One turn or mirror swaps these rows in pairs. Which row does each one swap with?
The rows were stretched afterwards, more along some directions than others.
j814: -25,-19,-8,-26,-1,-43,-28,7,40,-17,1,18,16,-20,-25,0,-22,-4,40
j484: -13,-47,32,-7,-38,-19,19,-7,37,1,24,68,8,13,-23,1,46,2,3
j369: 22,23,10,5,-24,-19,-17,21,6,-29,31,23,-2,37,-11,-38,4,-11,17
j290: -5,-30,44,-16,-14,-9,5,-2,39,8,7,24,-8,37,1,20,34,0,13
j977: -21,-48,27,-10,-37,-12,26,-17,32,6,21,64,7,11,-27,2,49,6,3
j952: -31,1,10,12,-14,-9,5,-34,-23,9,43,37,41,1,-19,8,16,-1,1
j989: 0,-3,31,-16,7,-41,22,-16,-4,2,14,12,22,-12,13,1,20,31,47
j757: -10,-17,-12,-39,0,-7,-7,-15,23,-27,29,15,30,-25,-27,-26,-24,4,19
j416: -32,-18,22,-3,-40,-20,-6,15,28,19,37,51,-7,30,-16,45,34,11,26
j462: -20,-55,28,-8,-34,-18,15,-14,41,-1,17,66,-2,11,-36,9,40,-5,3
j565: -35,20,-11,17,2,-9,28,-24,18,30,-13,43,17,-6,0,-31,-15,-40,38
j670: -21,-40,32,-11,-34,-5,23,-10,41,0,32,57,16,12,-17,3,49,5,4
j47: 22,20,4,-2,-29,-21,-13,16,4,-37,24,20,0,36,-17,-30,2,-7,15
j826: -27,3,19,10,-17,-9,0,-24,-25,13,39,34,34,6,-18,15,22,1,1
j306: -36,6,8,9,-18,-4,18,-21,-15,9,41,45,31,11,-16,10,21,-12,-6
j888: 28,21,13,-2,-26,-31,-13,23,3,-36,28,22,-2,34,-4,-32,3,0,23
j579: -6,-2,20,-25,-21,-9,-9,26,22,-33,50,19,4,14,-22,-26,-25,-5,43
j184: -15,-37,47,-17,-15,-9,18,-10,32,15,8,32,-4,18,1,9,40,11,18
j797: -23,7,14,15,-13,-15,5,-25,-10,-2,41,42,46,1,-20,6,20,-18,-1
j581: -25,5,11,7,-20,-19,18,-34,-21,6,25,38,39,-12,-15,-3,18,-4,-9
j127: -18,-23,-9,-36,4,-11,-9,-11,29,-20,28,15,19,-25,-29,-10,-28,4,20
j377: -2,-38,44,-16,-14,-5,4,-15,24,-6,12,29,-1,16,-11,4,31,10,19
j67: -18,-21,-3,-42,0,-4,-3,-8,31,-21,28,9,30,-15,-28,-21,-14,-4,13
j186: -20,19,-2,19,15,-12,22,-6,22,24,-4,42,25,-14,7,-36,-16,-38,48
j988: 23,18,14,2,-31,-25,5,17,-4,-27,18,19,-7,41,-4,-25,14,2,6
j12: 11,8,27,-16,12,-39,18,-9,-4,-7,14,7,18,-11,17,-13,10,15,50
j322: -20,-12,-5,-43,1,-3,4,-7,37,-24,25,9,32,-22,-20,-24,-18,-5,23
j942: -5,-8,15,-31,-11,-12,-12,18,22,-29,33,6,8,5,-17,-37,-27,-4,35
j987: -7,-13,27,-29,-14,-30,0,29,22,-27,37,7,11,9,-10,-26,-25,2,51
j559: -5,-34,48,-28,-3,-16,12,-20,35,-6,7,26,6,4,-3,17,27,7,28
j212: -17,-11,3,-14,-4,-52,-23,8,35,-5,-6,18,15,-27,-18,-4,-26,-9,43
j555: 1,3,32,-21,5,-43,25,-5,-2,3,5,8,9,-1,18,0,20,24,43
j865: -33,28,-9,19,-2,-6,30,-20,18,39,-4,50,18,-15,7,-34,-8,-41,37
j645: -34,28,-7,15,12,-14,33,-17,21,28,-6,37,28,-16,9,-24,-15,-36,39
j245: -2,-2,34,-18,10,-44,29,-15,-1,4,-1,4,15,-11,17,-5,21,28,35
j984: -31,23,-2,13,1,-10,36,-37,4,31,-8,44,19,-14,5,-33,-19,-34,47
j768: -16,-1,17,7,-5,-12,0,-18,-21,-4,40,28,45,-1,-20,6,16,-3,-5
j33: -28,19,-10,8,15,-14,27,-25,22,14,-3,45,29,-20,8,-30,-19,-40,42
j32: -25,25,-5,15,5,-17,20,-13,17,25,-11,39,19,-15,7,-38,-25,-35,54
j300: -13,-11,0,-33,-6,-49,-14,4,35,-28,7,17,19,-23,-16,3,-27,-1,53
j808: -18,-46,30,-8,-30,-12,25,-10,43,5,22,58,13,12,-15,-5,42,6,5
j53: -10,-8,15,-29,-6,-2,-10,15,13,-21,37,4,6,1,-18,-31,-28,5,46
j612: -17,-3,25,14,-14,-20,3,-16,-23,12,40,36,40,6,-12,13,23,3,0
j388: -36,-19,24,11,-34,-27,-11,15,25,39,18,45,-9,19,-17,37,31,8,15
j899: -16,-15,-6,-43,5,-12,-2,-6,28,-17,23,12,27,-26,-21,-20,-24,0,23
j81: -43,-28,14,2,-29,-22,-14,15,31,30,28,49,-5,21,-17,40,34,18,19
j111: -19,23,-4,15,8,-21,20,-4,21,25,-14,36,20,-9,6,-38,-23,-42,46
j896: -26,10,13,13,-25,-3,12,-38,-29,10,39,44,30,10,-20,-1,12,-12,2

Swapped with j865: j581
Swapped with j81: j814
Swapped with j33: j306
Swapped with j826: j32
Swapped with j377: j53

